R: 4 groups of rows, each row roughly a mix of its group's hidden directions:
R (148 x 11):
[[ 14  -4   0  11  -2  31  27 -10 -25 -26  -3]
 [ 19  29   6 -17  31 -18  13  -4   4   9 -20]
 [ 41 -19  14  14  14  15   4   3 -11 -20 -10]
 [ 18  11  13   0  -4 -14  14  -3 -31   1 -39]
 [ 18 -25  26  11  -6  16 -22  27 -15   0  -6]
 [ -7  29  11 -16  21  17   7 -31   5 -12  18]
 [  6  22   2  11  36 -18 -14   8  28   5 -13]
 [  6  14   7  14  11  40   3  23 -25 -14   3]
 [-21 -15  -4  -6   3  13 -14   9  37   1  32]
 [ -5  17  17  -8  10 -13 -26  10  13  41  -2]
 [-16  -8 -18  16 -19  18  27 -15 -11 -29  -6]
 [ 22  -5 -28 -20   8 -20 -15  21  16  -5 -19]
 [ 36   9 -12   8 -18 -12   8  -7 -20  26 -17]
 [  4 -14  18  14 -11  -1 -42  19  -1  23   4]
 [  0   5  -3 -37   4  16  12 -19 -31 -19   5]
 [  9  25   3  19  12  36   4  20 -18 -16  -6]
 [-25  -1   0  -5 -20 -30 -21   6   2  33   2]
 [-33  -6  -5  10  -4   3  -7   4  33   2  33]
 [ 27 -11  10 -17  -5  -7   1   8 -27   8 -37]
 [-31   1 -42 -12  -8  -7  -5   4  12 -18  -3]
 [  8  -2   1 -42  -1  16  13 -14 -33  -8   2]
 [-10  10  25 -42   7  -9  14 -11 -11  15 -10]
 [  5 -17 -20  30  -6  15  17   6   0 -36   8]
 [ 27 -20  11   8 -15   5 -27  26  -6   5 -22]
 [-22 -29   5  -2 -38   7  -6  -8 -17   6  14]
 [ -9  -8 -36  27  -5  -2  -9  18  22 -19   5]
 [ 20 -11  13 -28  -1   2  -5  11 -39   9 -16]
 [  2   2  27  27  15 -28 -27   4   4  12  12]
 [  9  18  38  -9   6  11   1 -20 -19  26  -4]
 [ 10 -27 -16  11 -17   0   9  42   7  -3  -7]
 [ 33  -1  11   1 -21  -1 -10   3 -33  13 -21]
 [ -7  20  27 -36  16  -9  -4  -6  -9  23  -8]
 [-30  14 -21 -18   3  -6  20 -24  14   0  22]
 [ 28 -13 -30  20  17   0 -19  -5  22  -7   7]
 [-27  -8  -8  26   3   1  -3   2  28 -30  17]
 [-17  24   3 -19   6   8   5 -44  -6   1  14]
 [-26   4   9  -3  31   9   0 -11  28  -9  26]
 [ 26 -19  -8 -10  14  19   6   1  14 -38  11]
 [ -7  11   1   3  13 -27 -28  16  29  22  -4]
 [  4  -4  -9 -38 -18 -19  15   2 -21  22  -6]
 [ -4  33   5   7  31   8   7 -16  17 -16  22]
 [-16   5 -14 -25 -18  30  27  -7   5  -9 -17]
 [ 21   3  -3  12  31 -10 -25  22  21   1 -17]
 [-11  29   8  10  16  11   3 -33  -3 -16  26]
 [  5  15  37 -13   4  -4  13 -14 -30  14 -16]
 [ 10  -1  20  23  26 -35 -15   7  -3  -2  17]
 [-18  25   4 -19  14  12  -6 -40   7   0  13]
 [-20 -14 -18 -22  -1   6 -18   8  37  -8  15]
 [ 18 -11 -13  16 -14  15  26 -15 -12 -30 -18]
 [ 26 -17  17  13 -11  19 -24  23  -7   2 -21]
 [-18  25  11 -16   5   2   0 -45  -9   4   8]
 [ -1  34  10  -5  18  15  15 -31  -7 -18  11]
 [  7   2 -24  10  17  16  17  14  -3 -40 -12]
 [-33   2   6  -5 -23  16  13 -26  -8  -7  25]
 [ -9   6 -24 -25 -18  20  28 -14   9  -8 -19]
 [ 26   9 -12 -15 -18  -9   9   6 -16  22 -34]
 [ -5  38   9  29  22  22   3   0  -8  -4   7]
 [-11  38   9   2  18   8  13 -31   1 -15   9]
 [-13  16 -22 -11  12 -16  31 -30   2  -4  13]
 [  6 -36 -13   3 -14  -6 -18  34  11  13  -7]
 [ 12  10  11  24  28 -33 -16  12  -4  -6  15]
 [-14 -13  -8  23  -7 -29 -16   5  31  -4  20]
 [-36  -1  -5  -6  -6   5  -8 -19  20   8  35]
 [-19   2  -4  17  10   8  -7  10  34 -33 -17]
 [-19  14  21 -20  10 -17 -22   0   7  32  13]
 [ 26  14 -13  33  14  22  -8  12   8   2 -21]
 [-27  24 -23 -16   1 -16  17 -19  21  -3   6]
 [ 11  12  -6  21   7  18  24 -14  -9 -30 -26]
 [  0  -6  -8 -49  -5   4  -4  -9 -23  -3  17]
 [ 34   7   9  15   8  19  -7  12 -29  11 -21]
 [  7  -7  -3  -3  -2  28  25 -12 -29 -31  10]
 [-20  14   0  10   3  17  19 -29 -15 -32   6]
 [ -2 -22 -12 -44 -18 -13  -7   5  -6  11  13]
 [-30 -11   1  -1 -31 -29   9  -8   6 -21   6]
 [  0 -30  -7 -23 -13 -32  -4 -16  23   5   2]
 [ 22 -15  -8  30 -13  17  20 -10  -8 -28  -3]
 [-18 -12 -10  23  -1   2 -14   6  21  -2  41]
 [ 25 -22  -5   9 -10  -5   7  40  -7  -3 -22]
 [-12  -1 -25  32 -14   3  14 -11  11 -29 -14]
 [-20 -16  23   5 -23  20 -10 -17 -18 -13  23]
 [-25  20 -14 -12  11 -12  22 -27  19  -7  16]
 [ -5 -12 -30  25   0  -9   3  21  24 -27  -4]
 [-25   1   5  25   7  12 -10  -5  31 -17  26]
 [  3  -8 -38  18   0   7 -13  12  34  -9   6]
 [ 35   1   8  17  12  27  12   2 -16 -18 -17]
 [  3  26   1  10   3  39  14  14 -14 -15 -19]
 [-26  -8  22  -7 -22  23  -3 -25 -13 -11  18]
 [-26 -13   4  -8 -32   2  10 -22 -19   8  24]
 [-15   6  -1  44   7   9  -1  -3  23 -21  15]
 [ 26   6  13  22  17  27 -14  14 -18  -3 -20]
 [-17   2  14  -6 -12  19   5 -32 -18 -11  32]
 [ 33  13  19   6  31 -17  -6   9  -7   0 -21]
 [ 14  10  18  -7  -5  -5  12  -5 -29  -3 -42]
 [ 11  24  -3  12  11  35  13  17 -15 -23 -12]
 [ 19 -20  -9 -16   9  27  15  10  -4 -35   7]
 [-30   3  -8  25  -6   0   2  -5  34 -14  23]
 [ -1 -18 -28  25  -6   8 -18  11  21 -16  22]
 [-19 -23 -21   6 -14 -21  -2   2  18 -23  25]
 [  9  30  -5  12  15  31   8  16  -3 -28  -8]
 [ -2  18  -1  -2 -11  26  29 -17   4  -4 -35]
 [ 18 -29  -9   9  -8  -8 -19  33   2   8 -23]
 [ 18 -21  13   6 -16  18 -28  30  -9   4 -13]
 [ 19  27  -3   4  34 -18  10  13  17   1 -20]
 [ 24  -3 -23  34  -6  19 -20  17  10  -2  -4]
 [-21  18 -18 -14   4 -14  33 -29   8  -2   3]
 [ 36   2   0  12   1  19 -10  16 -29  14 -16]
 [ 25 -24  15  11  -9  -4 -32  26  -8   7 -10]
 [ 25  11   7   1 -12 -18  18 -12 -33  21 -17]
 [ 21 -12 -26  14   9  -1  10  14   8 -39  -9]
 [-21  25  10 -17  13   5  -8 -41   4   3   9]
 [  6 -20   0 -34  -7 -12   6   6 -38  10  11]
 [  1 -30 -13 -24 -15 -35  -6  -9  13  10   1]
 [-29 -10 -16  -8 -22 -25   8  -8  24 -11  16]
 [-25   8  32  28 -19  10   4   2 -15  -9  14]
 [  7  -7  13  20  13 -27 -34  15  -6  12  20]
 [ 37 -18  -2   2   7  30  10   4 -16 -20  -7]
 [-12  25   3 -40  26   2 -16   1 -11   6   6]
 [ 28 -14   9 -25  -7  22   5   6 -29  16   7]
 [  7  18  18  -3   4 -16  19 -10 -12  -3 -44]
 [-27  15  -2  -1 -21 -26  24 -21  20   5   4]
 [  4  -4   4  37  -3  25  17 -12 -11 -26  15]
 [  7 -24   7  12 -25  -7  11  36 -10  -2 -22]
 [-21 -13  -4  -2   5  12 -22   0  31   1  35]
 [-12 -25 -29 -18 -12  -5  10   4  -3 -32  17]
 [ 33  -7  13  -3  -4  15 -21  12 -32   7 -19]
 [  2 -27  -8 -40 -24  -4   5  -3 -16   2  14]
 [ 17   3  24   9   7 -16 -25   9  15  35   7]
 [  3 -32   7   5 -11 -20 -25  24  -1  21 -14]
 [ 17 -21   1  11  -8 -14   8  43   1   3 -21]
 [ 29 -15  31   3  -1   0   6  20  -3  32  -5]
 [ 23  -2  11 -21  -4  -9   7  -2 -29  11 -35]
 [ 18   7  14   8  -8 -10  18   1 -43   6 -22]
 [ -9 -21   1 -17 -13 -29  -1 -28  26  14   0]
 [-31  -3 -11 -16  -7 -15   8 -13  29   1  28]
 [-30  11   3  13  16   7   5 -10  34  -7  26]
 [ -2   7 -23  23  11  14 -11   3  44  -5   6]
 [  7  -2   4 -48   2   7   6 -12 -29  -3   7]
 [ -5   3   2  12   1  34  20 -15 -26 -25  15]
 [-12  -3 -14 -30 -22  19  24   6   5 -16 -23]
 [  4  -3   5 -50  -2   6   7 -11 -28   2   3]
 [-21 -10  -7  -4   5  16 -23  -9  26   0  37]
 [  2  10   3 -48  15   2   5  -4   5  27 -10]
 [-15 -16  -4 -13 -18 -33 -22  -5  16  25   7]
 [-24  -9   3 -20  -8 -26 -20  10  16  24  21]
 [ 27  -7  -2 -33  17  -9   6  -1 -29  16 -13]
 [-33   8  -4 -12  -2 -22  26 -18  20   3  19]
 [ -6   6   3   9 -12 -40 -24   8   1  29 -12]
 [ 21 -10 -16  -9  18  26  20  -6  -6 -30  16]]
the one row of each list that fits no group (the others fit one group, some only roughly):
  * k503: [-24 -15 -18  29 -14  -6  15   8  14 -29   2]
  * k613: [  6 -30  -6   9   2 -11 -33  25  16  18   6]
  * k258: [-31  -8   3 -15 -17 -11   2 -16  12   3  38]
  * k742: [ -8  -4  17 -23  -8 -15 -18   4   8  43   9]
  * k785: [-32  -4  -3  22   2  18  -7  14  22 -21  24]
  * k99: [  9   7   0  51  10 -14   8   5   9  11 -13]
  * k107: [  1 -20   5  46 -11   5   8   6  13 -11  21]
  * k992: [  4  18  10  43  20   4   1  14  21   4 -13]
  * k868: [  2  18 -18   2  10  34  29   4 -12 -24  -3]
  * k620: [-26  -7 -22   5 -13  -1  -8   5  39 -18  15]
  * k120: [-32   3 -13  -8  -7  18   9  -9  26  -5  32]
 => k99
  * k96: [ 19 -15   3 -19 -18 -22   7  -3 -37   6 -16]
  * k830: [  0 -32  -2   5  -6 -11 -29  29  17  18   1]
  * k909: [  1  28  22 -10  11 -18   9 -29 -22  11 -12]
  * k667: [  2  -4  37 -10  -8 -18   4  -8 -35  -1 -20]
  * k250: [-14   6  -8 -17 -23  16  32 -14  -7   3 -30]
  * k630: [  0  -3 -16 -14  -7 -26 -26  16  25  25 -11]
  * k137: [  8   3  -9   0  12  16  26 -13 -13 -43 -11]
  * k787: [ 12 -19  14  -6 -19 -17   3  19 -21  15 -33]
  * k952: [ -4  -4 -13 -41   1   7  21 -20 -17  -7  20]
  * k510: [ 21  13   3 -25  -3  13   0  10 -16  35 -22]
 => k952
  * k56: [ 34   3  10 -13  -7  -8   2  -6 -34  24 -13]
  * k218: [  1 -18 -26  22   0  -2  10  10   9 -38  16]
  * k581: [ -1  20  17  41  15  -7  -9   1  23  12 -13]
  * k876: [ -5 -10  18   9  16 -28 -25   1  19  -2  31]
  * k61: [ -4  22 -15   2  18   7  31 -34   4 -13  11]
  * k477: [ 12  26  21 -11  14 -15  16 -20 -21   3 -24]
  * k299: [ 24   9  -5  22 -11   7   9  19 -29   8 -29]
  * k898: [ 17  -9   1 -14 -21 -18  10   7 -41   5 -19]
  * k700: [ 22 -16  -3 -20  10   7  34  -9 -12 -28  -7]
  * k185: [ -2 -37  -7  -8  -8 -28 -17  26  11   5  -8]
 => k185
  * k751: [-13  -6 -31  23  -2   3  -4   5  34 -10  23]
  * k990: [ 33  12   3  26  16  15 -16   6  -4   4 -28]
  * k79: [ 30   6   8   2   5  -9   7   9 -23 -11 -41]
  * k705: [ 21  15  -4   1 -14 -22  18 -17 -13  13 -35]
  * k391: [ -5 -34 -17  -3 -28 -15 -17 -24   3  -3  13]
  * k29: [ 40   8   3  -1   8   6 -10   1 -16  10 -36]
  * k813: [ 22  -4  -5  35   2  24  18  -3  -9 -27  -8]
  * k855: [ -4 -21  23   5  -6 -28 -26 -10  20  21   5]
  * k383: [-23   6   1  32   6  -3   2 -14  29 -26  13]
  * k727: [-32 -11   0 -38 -11 -18   1  -5  19 -10   6]
  * k782: [ 37   5  10  -7  21 -11  -9   6 -15   4 -32]
  * k398: [-34  10 -23 -29  -8 -18   1  12  17  -5   6]
  * k287: [-21 -27  20  -6 -22  14 -11  -6  -5   0  32]
 => k391
  * k872: [ -1  10 -23  22   2  20  18 -12  -7 -37  -9]
  * k845: [ 25 -11 -25   1   4   5   0  35  14  -4 -26]
  * k666: [ 32   1  12  11   1   6   1   7 -42  11 -15]
  * k412: [-11  17  10 -20  16 -22 -19   9  20  29 -12]
  * k208: [-12  32   6  -6   8   3   7 -43 -14  -6  11]
  * k931: [-11  26  14 -16  14  13  -4 -35 -14  12  18]
  * k291: [-14  -1  17 -34   0 -17 -15   3   0  33  17]
  * k842: [-19   7   1  -2 -17 -26  17 -29   6  14  28]
  * k584: [  1 -15 -26  34   3   2 -12   2  24 -15  21]
  * k453: [  2  -5  25 -14  -3 -22 -18   6   9  41   9]
  * k749: [-14  13   4  50  10  13   2  11  14  -4   1]
 => k931
  * k857: [ 33  16  18  -3  22  -2  -7 -11 -22  -8 -24]
  * k884: [-25  21   9  24  -5  17   8  -5  16  15  30]
  * k791: [-29  -2 -19 -23 -15  17  11 -11  20   3  24]
  * k426: [ -7 -14  11  13  -5  18  18 -17 -16 -24  34]
  * k529: [ -5 -16 -35  12  -9  10  17  12   2 -35  -2]
  * k745: [ 12   0  15 -25 -14  -2  -2   1 -10  41 -23]
  * k853: [  0   8   9 -14  -4 -29 -22   1  17  37 -14]
  * k65: [ 34   2  -6  12  25   6  24 -13  -8 -26   0]
  * k753: [ 31  15  11   8  27  27 -11   4  -5  12 -19]
  * k82: [ -6  10  27 -15   5 -19 -31   6  -1  31 -10]
  * k385: [-18   5   4 -27  -7 -27 -22  -5  14  30   1]
  * k562: [ -5   3 -16 -21 -17  19  35 -10 -15  -4 -24]
 => k82
